(in the rows, 100 means zero)
Each path is a new rotation, seen through one point. The rows after it are directions, each followed by how far the rotation turns it, in deg/step (0 if it stays put).
Each turn is a multiple of 5 degrees from 10 to 175, or 0.
Each row of a path follows its step; steps can be skipped.

step 0: 96  94  105  97  133  99  110  100  87  107  89  80  106  90  78  108  118  100  93  97  86  108  105  91  92  119  82  117  95  98  90  101  111  109  108  90  99  109  110  100  91  113  106  98  105  86  97  86  100
step 1: 109  106  80  108  111  116  98  97  119  96  102  114  113  99  87  100  105  81  93  103  110  94  107  97  110  102  75  85  92  114  108  95  105  101  100  109  114  120  112  111  106  93  120  109  93  107  93  89  92
step 3: 121  110  118  111  128  109  94  105  83  97  94  78  106  111  99  97  106  103  84  94  88  106  116  94  109  91  79  102  89  111  93  106  108  91  106  93  101  118  102  120  100  104  99  92  103  93  114  96  95
step 6: 110  129  101  118  124  120  114  91  107  88  107  89  94  102  108  112  95  90  97  102  92  118  96  94  107  97  73  109  95  109  103  108  95  105  105  115  106  111  109  107  114  98  109  89  93  106  103  89  103
step 7: 97  91  111  83  123  92  99  125  100  86  100  102  99  107  66  106  109  88  86  101  95  107  118  108  98  102  85  86  102  108  100  106  104  115  106  89  100  117  91  105  105  103  103  97  99  114  102  119  100
step 8: 121  102  87  115  99  88  98  106  101  103  100  86  115  102  96  105  102  93  118  82  107  100  108  84  103  96  82  92  97  119  84  104  119  96  102  99  96  108  102  113  105  118  112  98  112  92  116  86  77
step 9: 102  109  102  107  123  100  89  70  113  95  85  86  93  92  82  119  115  101  97  95  89  124  86  107  101  107  85  102  84  101  105  107  107  116  98  107  104  114  103  83  106  99  105  100  104  99  98  96  103
step 10: 97  107  98  100  127  119  104  119  112  85  98  92  99  114  88  81  106  84  88  102  103  94  109  84  109  101  73  82  106  97  87  89  104  102  107  108  117  99  95  98  108  111  106  105  102  106  98  115  92
step 11: 107  97  86  104  116  85  120  118  91  96  110  92  89  100  91  123  98  100  112  97  109  112  104  96  104  100  81  113  105  115  100  111  113  112  100  98  87  110  100  102  115  103  121  80  91  104  105  83  92
step 12: 100  98  110  93  117  100  82  81  113  97  99  91  116  102  84  101  116  92  102  92  97  114  102  109  117  98  84  85  88  115  95  112  99  111  111  93  102  119  94  118  96  87  102  107  109  103  127  100  99
step 13: 104  106  103  116  105  99  113  100  110  88  89  87  96  108  90  115  97  83  95  83  93  99  96  90  86  101  78  88  101  113  88  105  114  111  111  116  106  97  106  98  107  130  93  111  106  99  88  110  83
Speeds:
93  103  99  97  99  104  96  109  99  97  102  104  96  106  105  100  99  100  103  105  105  105  101  98  102  100  93  104  102  99  103  105  101  100  102  99  101  100  100  104  100  95  103  101  100  106  97  96  104 | 80
96  105  101  100  97  107  99  95  97  105  100  98  101  100  102  100  103  99  105  98  98  101  94  107  102  103  97  103  101  99  97  102  102  97  97  102  92  103  96  97  99  101  101  94  104  102  109  99  100 | 115
106  96  102  104  96  94  106  105  97  100  102  97  97  103  101  98  103  99  101  101  98  104  104  106  106  97  104  102  102  101  99  99  99  100  106  96  100  108  98  100  102  99  97  105  104  103  105  99  104 | 85
105  103  95  100  99  101  102  103  100  106  99  101  104  106  98  99  99  100  102  102  103  98  100  94  97  98  97  96  102  98  103  103  98  106  100  96  92  100  98  91  102  96  92  100  99  100  102  96  98 | 120

step 0: 113  92  113  116  104  115  109  101  90  106  117  79  103  91  104  108  84  99  91  88  87  94  117  111  98  96  106  110  106  104  74  96  114  106  143  98  97  101  84  114  87  105  111  93  79  103  93  97  104
step 1: 113  83  114  118  96  92  99  108  115  112  114  119  101  87  110  91  97  112  117  89  90  103  104  118  106  102  102  109  110  106  89  104  116  93  126  122  85  105  75  117  84  93  118  97  106  118  105  94  105
step 3: 111  97  92  116  100  94  110  120  102  114  109  97  110  104  114  94  76  107  91  74  81  103  117  110  123  92  92  112  104  99  102  98  103  84  87  109  89  91  88  124  93  104  125  96  110  94  112  99  119
step 4: 117  101  103  83  83  107  113  113  92  104  122  84  104  88  84  96  96  90  94  81  67  95  127  103  103  106  84  112  105  88  88  95  120  101  114  106  86  98  88  120  100  100  106  92  100  82  115  103  107
step 6: 120  89  117  93  96  113  106  83  106  94  131  116  99  71  99  94  85  86  100  80  103  100  110  110  103  102  108  121  99  107  99  91  121  89  102  105  105  87  85  97  106  97  116  88  96  91  122  104  104
step 8: 96  100  93  87  72  107  115  102  115  119  118  99  104  92  101  75  87  90  98  84  101  104  118  103  116  106  83  120  103  96  105  107  112  100  96  114  95  92  90  101  97  106  100  62  86  86  105  108  96
step 9: 102  86  96  109  85  118  115  98  105  105  112  86  97  84  102  90  88  84  97  92  87  117  133  103  124  102  99  102  77  102  89  116  105  111  92  98  102  84  90  121  100  100  95  81  99  105  96  74  94
step 10: 99  90  113  91  87  120  111  98  98  98  114  100  95  79  108  113  76  108  119  80  93  93  123  121  123  106  109  116  86  105  109  106  112  102  109  95  97  107  76  103  108  108  95  83  86  104  96  102  85
step 11: 98  72  81  108  71  110  100  91  111  100  123  114  110  83  110  120  103  93  103  91  97  106  115  118  102  92  103  119  102  124  85  113  107  100  110  99  82  94  86  104  106  106  107  95  91  114  100  87  89
step 12: 101  100  95  106  85  95  112  102  119  94  109  110  118  88  131  93  82  97  89  105  102  88  103  127  109  108  91  119  106  108  99  106  109  94  110  98  100  97  88  114  107  121  101  72  74  111  107  96  106
step 13: 107  92  78  106  82  108  100  103  108  112  121  74  108  91  122  100  77  88  85  99  100  98  116  98  111  94  93  111  91  110  85  106  100  92  121  117  112  101  89  125  83  113  110  92  102  115  94  97  102
Speeds:
101  97  104  96  103  102  98  98  100  99  98  90  97  102  96  93  100  99  100  101  98  97  103  99  103  103  101  100  96  93  99  106  103  105  108  103  104  102  100  102  95  98  96  100  102  103  98  96  102 | 80
96  102  101  95  106  95  99  106  95  102  105  101  96  98  100  99  99  100  96  105  92  100  99  104  99  96  101  98  108  100  97  97  100  95  99  103  101  100  96  99  93  98  101  104  100  103  100  98  104 | 25
98  105  96  102  99  101  99  102  96  107  100  93  98  100  95  101  99  104  99  104  99  105  99  98  107  104  96  101  94  98  103  95  97  95  94  106  96  103  100  102  102  100  98  94  104  101  102  98  101 | 65
102  96  102  101  105  109  97  98  102  102  101  100  97  99  97  103  99  104  99  101  104  101  99  107  97  99  97  98  105  101  101  96  107  97  105  96  94  101  102  97  104  100  96  99  104  103  101  94  99 | 70

step 0: 90  109  104  91  98  85  112  95  78  115  79  101  94  100  109  80  114  112  93  62  87  89  105  104  88  111  104  97  98  130  85  93  102  94  106  102  93  118  100  97  111  97  101  95  116  113  107  104  94
step 2: 88  95  90  103  98  87  104  68  91  90  107  107  127  115  91  99  98  106  94  76  103  92  110  108  95  102  96  102  91  119  93  96  99  90  113  109  91  102  110  97  104  89  71  88  116  124  94  115  95
step 3: 91  101  99  106  102  90  94  94  86  96  82  120  90  101  116  93  109  87  103  86  117  94  94  82  78  67  113  100  100  106  92  99  115  79  95  105  114  100  122  106  87  111  92  102  107  119  108  95  85
step 4: 91  86  101  86  92  86  100  70  90  102  99  123  110  101  92  106  109  99  93  79  92  88  81  95  112  126  104  91  108  101  98  94  115  79  98  108  91  86  103  107  84  106  90  79  86  107  101  101  89
step 6: 91  91  93  89  108  82  105  84  85  86  111  103  103  106  100  106  93  105  95  87  92  107  89  79  90  119  99  92  85  85  107  88  111  87  95  101  133  106  94  107  85  107  88  102  97  117  128  99  86
step 9: 88  94  90  94  87  75  93  108  98  90  93  110  96  116  97  110  110  105  74  79  99  97  114  95  85  124  94  97  101  114  88  106  92  79  125  89  112  99  96  83  90  107  90  98  98  89  109  81  105
step 10: 91  112  107  87  108  111  106  84  85  104  88  87  79  132  89  105  99  113  104  79  113  99  98  89  94  92  92  100  95  95  95  103  107  101  102  91  96  108  104  117  93  100  74  93  107  96  109  62  94
step 11: 93  85  111  105  86  96  105  87  77  98  93  97  86  120  101  95  106  99  87  75  101  104  99  116  79  115  96  99  98  118  105  78  102  102  120  97  93  103  88  81  87  115  108  95  103  121  119  98  100
step 12: 100  123  99  83  84  102  98  98  104  118  87  105  108  129  101  93  101  104  92  79  106  104  96  101  68  92  100  102  113  91  93  108  83  95  102  120  105  92  96  97  91  100  81  92  103  108  103  82  75
step 13: 99  96  111  108  84  88  97  88  95  98  101  100  121  117  95  100  103  102  101  76  110  102  105  101  88  92  82  95  92  114  106  73  122  82  114  108  83  101  84  119  92  99  75  109  92  118  105  95  112
step 14: 89  101  91  94  102  94  116  109  73  115  99  110  87  104  113  103  123  105  90  74  107  102  103  102  78  90  109  113  102  116  113  93  104  85  103  131  113  86  115  100  96  96  88  93  104  104  91  92  90
Speeds:
100  103  98  102  91  95  93  100  104  97  104  106  99  97  101  100  99  99  99  102  104  101  107  100  104  95  98  103  101  102  101  99  101  94  98  106  98  96  107  102  98  101  97  103  99  101  96  96  102 | 70
99  101  106  99  102  99  103  95  102  104  108  97  106  99  100  98  98  97  96  99  103  103  101  94  100  102  104  97  97  99  99  106  96  97  98  97  93  96  99  97  97  99  98  97  100  97  94  94  99 | 135
96  104  103  104  106  98  104  98  103  106  98  99  105  100  100  99  102  100  106  101  101  99  105  105  95  100  101  96  109  107  107  100  102  95  98  103  99  99  98  103  102  97  101  101  103  101  100  103  98 | 25
101  101  101  101  100  100  91  91  98  102  100  95  107  100  103  105  102  103  101  103  97  103  95  101  105  101  97  100  97  95  108  101  102  97  99  100  97  102  101  104  100  101  102  102  101  102  108  96  98 | 160
100  92  100  100  99  97  97  102  103  98  101  98  102  97  109  103  104  98  104  104  104  104  101  98  95  96  100  99  105  100  97  102  105  104  109  101  97  105  98  99  96  104  100  96  101  95  101  98  99 | 175
